Here are some points, each followed by its number:
(22, 9, -13, -27, -27, 35, 2, 41, -22, -29, -55, 77, 31, -60, -67, 0) 0
(3, 46, 19, -25, -1, -1, -16, -18, -10, -32, -34, 87, 21, -39, -75, -15) 1
(52, -27, -10, -51, -5, 34, -2, 60, -17, -17, -48, 58, 46, -54, -66, -18) 2
(49, 23, 24, -39, -27, 7, -6, 16, -29, -26, -38, 52, 61, -20, -28, -10) 3
(28, 2, -7, -34, -14, 41, 8, 11, -22, -23, -51, 67, 36, -51, -80, -33) 4
(94, 21, 13, -51, -12, 34, 1, 65, -37, -17, -62, 57, 54, -56, -14, -17) 5
(-22, -39, -19, 13, 12, -37, -4, -22, 42, 73, 51, 55, -33, -76, -127, 28) 6
(52, 95, 72, -34, -11, -19, 6, -17, -32, -44, -34, 53, 87, 63, -11, -9) 7
(9, 24, 32, -25, -11, -4, -6, 8, -9, -25, -48, 59, 53, -30, -69, -2) 8
(41, 13, 1, -34, -9, 18, 16, 56, -30, -44, -32, 53, 42, -54, -45, -26) 9
(-37, -30, -35, 52, -9, -16, 0, -20, 47, 101, 81, 59, -47, -92, -127, 12) 10
(-27, -26, -18, 51, -6, -29, -2, -43, 60, 78, 74, 58, -34, -89, -127, 27) 11
(7, -2, 3, -32, -15, 11, 9, 19, -21, -25, -45, 60, 1, -72, -107, -4) 12
(-5, -34, -35, -52, -21, 61, 36, 47, -29, 42, -10, 57, -15, -77, -125, -3) 13
(-30, -27, -27, 86, 12, -18, -7, -39, 62, 25, 44, 86, -36, -82, -127, 21) 14
(40, -3, 1, -37, -22, 23, 10, 22, -21, -21, -53, 70, 48, -60, -71, -7) 15
(25, -18, 1, -42, -24, 8, -9, 3, -8, -10, -31, 67, 32, -68, -105, -7) 16
(19, -25, -16, -23, -8, 37, -9, 15, -28, -14, -23, 63, 10, -77, -85, -12) 17
(25, -9, -13, -37, -14, 16, 13, 47, -12, -13, -22, 56, -12, -70, -92, -20) 18
(-18, -39, -33, -1, -3, 13, -10, -25, 30, 66, 1, 55, -21, -107, -127, 2) 19
(57, -19, -9, -50, -14, 21, 10, 56, -43, -33, -61, 43, 43, -64, -51, -7) 20
(-11, 56, 45, -35, -12, -29, -13, -30, -19, -36, -28, 59, 50, -3, -74, -3) 21
(37, 40, -4, -29, -25, 20, 3, 5, -30, -34, -53, 54, 55, -9, -24, -16) 22
(3, 5, -13, -30, -18, 16, 5, -6, -14, -21, -49, 56, -2, -75, -101, -30) 23
(0, 1, 27, -6, -6, -33, 0, -9, -13, -22, -29, 51, -14, -74, -127, 6) 24
(10, 2, -18, -37, -15, 10, 2, 17, -26, -7, -40, 39, 39, -68, -66, -20) 25
(26, 34, 23, -39, -9, -3, 2, -5, -23, -24, -47, 72, -4, -55, -78, -4) 26
(35, 18, 13, -18, -16, -6, 1, 11, -24, -30, -43, 62, 6, -46, -36, 0) 27
(-13, 59, 51, 1, 7, -38, -14, -28, 9, -34, -2, 67, 29, -20, -83, -3) 28
(-12, 0, 22, -1, -13, -15, -9, -32, -2, -10, 47, 70, -27, -79, -127, -17) 29
(27, 33, 28, -43, -5, -14, -7, -7, -23, -42, -43, 56, 74, 8, -41, -1) 30
(14, 11, 13, -27, -7, 6, 7, 5, -33, -11, -36, 59, 26, -60, -70, -14) 31
(-10, -19, 1, -30, -26, -10, -6, 3, -35, -20, -4, 64, -24, -75, -116, 0) 32
(-11, -49, -31, 88, 28, -27, 2, -16, 66, 127, 112, 54, -37, -113, -127, 32) 33
(-9, -1, -11, -32, -24, 19, -14, -18, -27, -23, -18, 68, 10, -69, -104, -16) 34
(0, -28, -21, -17, -19, -3, 4, 9, -21, 34, -22, 69, -14, -72, -118, -18) 35
Which point above is nearest to each new point by angle, seen from the average point of the numbered points? Its number follows each.
(-21, -9, -10, 0, -26, -14, 4, -9, -19, 0, 24, 63, -22, -80, -127, -5) 29
(4, -16, -16, -27, -21, -5, 12, 31, -28, -36, -42, 45, 7, -62, -110, -4) 12
(-13, 9, -1, -1, 4, -7, -14, -22, 4, -12, 18, 68, -15, -76, -117, -11) 29
(-24, -53, -28, -1, 9, -1, 11, -26, 26, 25, 0, 55, -24, -81, -127, -6) 19
(-12, -22, -10, 8, 26, 33, 2, 4, -10, -10, 24, 89, -12, -76, -124, 3) 14
(7, 36, 32, -30, 12, -28, -5, 1, -18, -16, -9, 64, -19, -66, -78, 9) 26
(13, 22, -2, -37, -14, 8, 1, -10, -22, -31, -50, 61, 41, -51, -68, -8) 22
(-7, 75, 54, 70, 26, -30, 0, -28, 29, -31, -2, 58, -4, -51, -108, 46) 28
(26, 23, 9, -51, -21, -20, 0, 15, -27, -32, -29, 70, 9, -65, -84, -16) 26
(35, -19, -15, -41, -8, 11, 7, 13, -25, -33, -30, 64, 13, -64, -84, -6) 20
(-14, 50, 47, 26, 29, -41, -11, -11, 25, -12, 34, 52, -13, -34, -117, 41) 28
(18, 28, 40, -23, -7, -15, 6, 19, -18, -33, -55, 62, 53, -31, -67, -18) 8
(-3, 67, 54, 26, 31, -19, -2, -19, 40, -31, -22, 71, -3, -34, -76, 31) 28
(-32, -24, -19, 28, 3, -6, -6, -10, 6, -7, 15, 65, -16, -83, -121, 6) 14
(-16, -54, -23, 87, 23, -26, 20, -20, 63, 127, 118, 74, -45, -118, -127, 38) 33
(-29, 105, 76, 29, 21, -24, -23, -27, 9, -41, 1, 83, -13, -3, -86, 4) 28
(-18, 0, -11, 18, 1, -12, -13, -26, 27, -2, 11, 56, -21, -49, -127, 21) 14
(1, -27, 8, -28, -9, -20, -2, -14, -8, 26, 17, 57, -26, -70, -127, 8) 6
(3, 20, 31, -44, -21, -9, -10, -19, -15, -10, -21, 48, -23, -57, -76, 29) 26
(-1, -37, -26, -20, -3, 36, 18, 46, -22, 16, 0, 58, -14, -86, -106, -16) 13
(-3, -5, 20, -14, -3, -24, -14, -19, -9, -24, -30, 53, 28, -55, -115, -10) 24
(6, 20, 18, -17, 2, -20, -7, -15, 10, -30, -27, 73, -32, -66, -110, 26) 24
(-29, 11, -6, 33, 10, -35, 3, -20, 5, -15, 20, 58, -23, -69, -127, 18) 14
(-19, 14, 10, 26, 23, -17, 4, 0, 21, 7, 6, 55, -23, -88, -117, 24) 14
(8, -19, -12, -30, -3, 2, -4, -19, -4, 23, 28, 58, -19, -58, -127, -4) 6
(7, -22, -34, -34, -10, 40, 2, 16, -20, 23, -2, 62, -38, -78, -106, -14) 13
(-6, -26, -24, -15, -5, 30, 23, 50, -27, 16, -12, 54, 4, -81, -91, -19) 13
(8, 9, 22, -25, 5, -7, 1, 2, -32, -18, -45, 61, 55, -53, -90, -9) 8
(-8, -30, -15, -32, -1, 6, -3, -6, -17, -29, -9, 57, -9, -64, -119, -7) 32
(-11, -24, -21, -7, 24, 26, 4, 8, -9, 8, 0, 62, -29, -86, -116, -13) 19
(36, -17, 0, -37, -19, 15, 15, 22, -31, -14, -36, 49, 32, -63, -90, -21) 20
(-1, 31, 12, -27, -22, -17, -1, -16, -29, -15, -44, 57, -10, -54, -87, -1) 26
(88, 20, 15, -50, -12, 51, 1, 34, -41, -32, -54, 60, 35, -50, -24, -12) 5
(-15, 7, -1, 29, 17, -17, -5, -18, 22, -19, 12, 69, -21, -74, -110, 4) 14
(4, 28, 27, -40, -18, -21, -8, -19, -22, -20, -40, 56, 36, -53, -90, -21) 21
(-2, -15, -10, -17, -19, -9, 3, -5, -14, -6, 0, 74, -25, -93, -118, -18) 32
(-8, -30, 0, -34, -17, 8, 1, 15, -32, -14, -17, 61, -14, -79, -127, -10) 32
(45, -18, 4, -45, -21, 2, 3, 21, -27, -19, -39, 59, 8, -65, -84, -1) 20
(7, 15, 12, -14, -16, 1, 0, 32, -19, -6, -46, 47, 32, -61, -90, -4) 8
(69, 32, 0, -45, -12, 38, -7, 38, -11, -37, -54, 55, 57, -47, -32, -15) 5
(-5, 6, -8, -11, 4, 10, -3, 2, -21, -14, -8, 67, 14, -68, -104, -3) 34
(47, -15, -18, -47, -7, 15, -12, 34, -21, -6, -27, 58, 20, -80, -82, -11) 2
(-2, -22, -35, -1, -27, 5, 13, -10, 4, 66, 38, 66, -29, -84, -127, -3) 10
(-10, -17, -27, -19, 12, 11, -7, -13, 11, -5, -27, 62, -9, -73, -127, 2) 19
(-13, 70, 69, -6, 29, -29, -6, -18, 30, -38, -15, 56, -10, 13, -71, 46) 28
(16, -23, -12, -36, -11, 11, 5, 43, -26, -28, 0, 72, -26, -70, -108, 4) 18
(-17, -2, -1, 43, 26, 4, 6, -11, 4, -17, 42, 76, -32, -66, -100, -3) 14
(19, 4, 2, -35, -16, -15, -1, 35, -26, -17, -30, 48, 12, -32, -68, -23) 9
(-17, 62, 46, -3, 2, -20, -9, -21, 11, -24, -37, 47, 14, -61, -90, 21) 28
(-17, -16, -18, -20, -6, -10, 4, -15, 1, 9, 15, 55, -5, -70, -127, -2) 6
(25, 69, 48, -39, -19, -11, 13, -3, -26, -36, -54, 54, 41, -6, -47, -14) 7
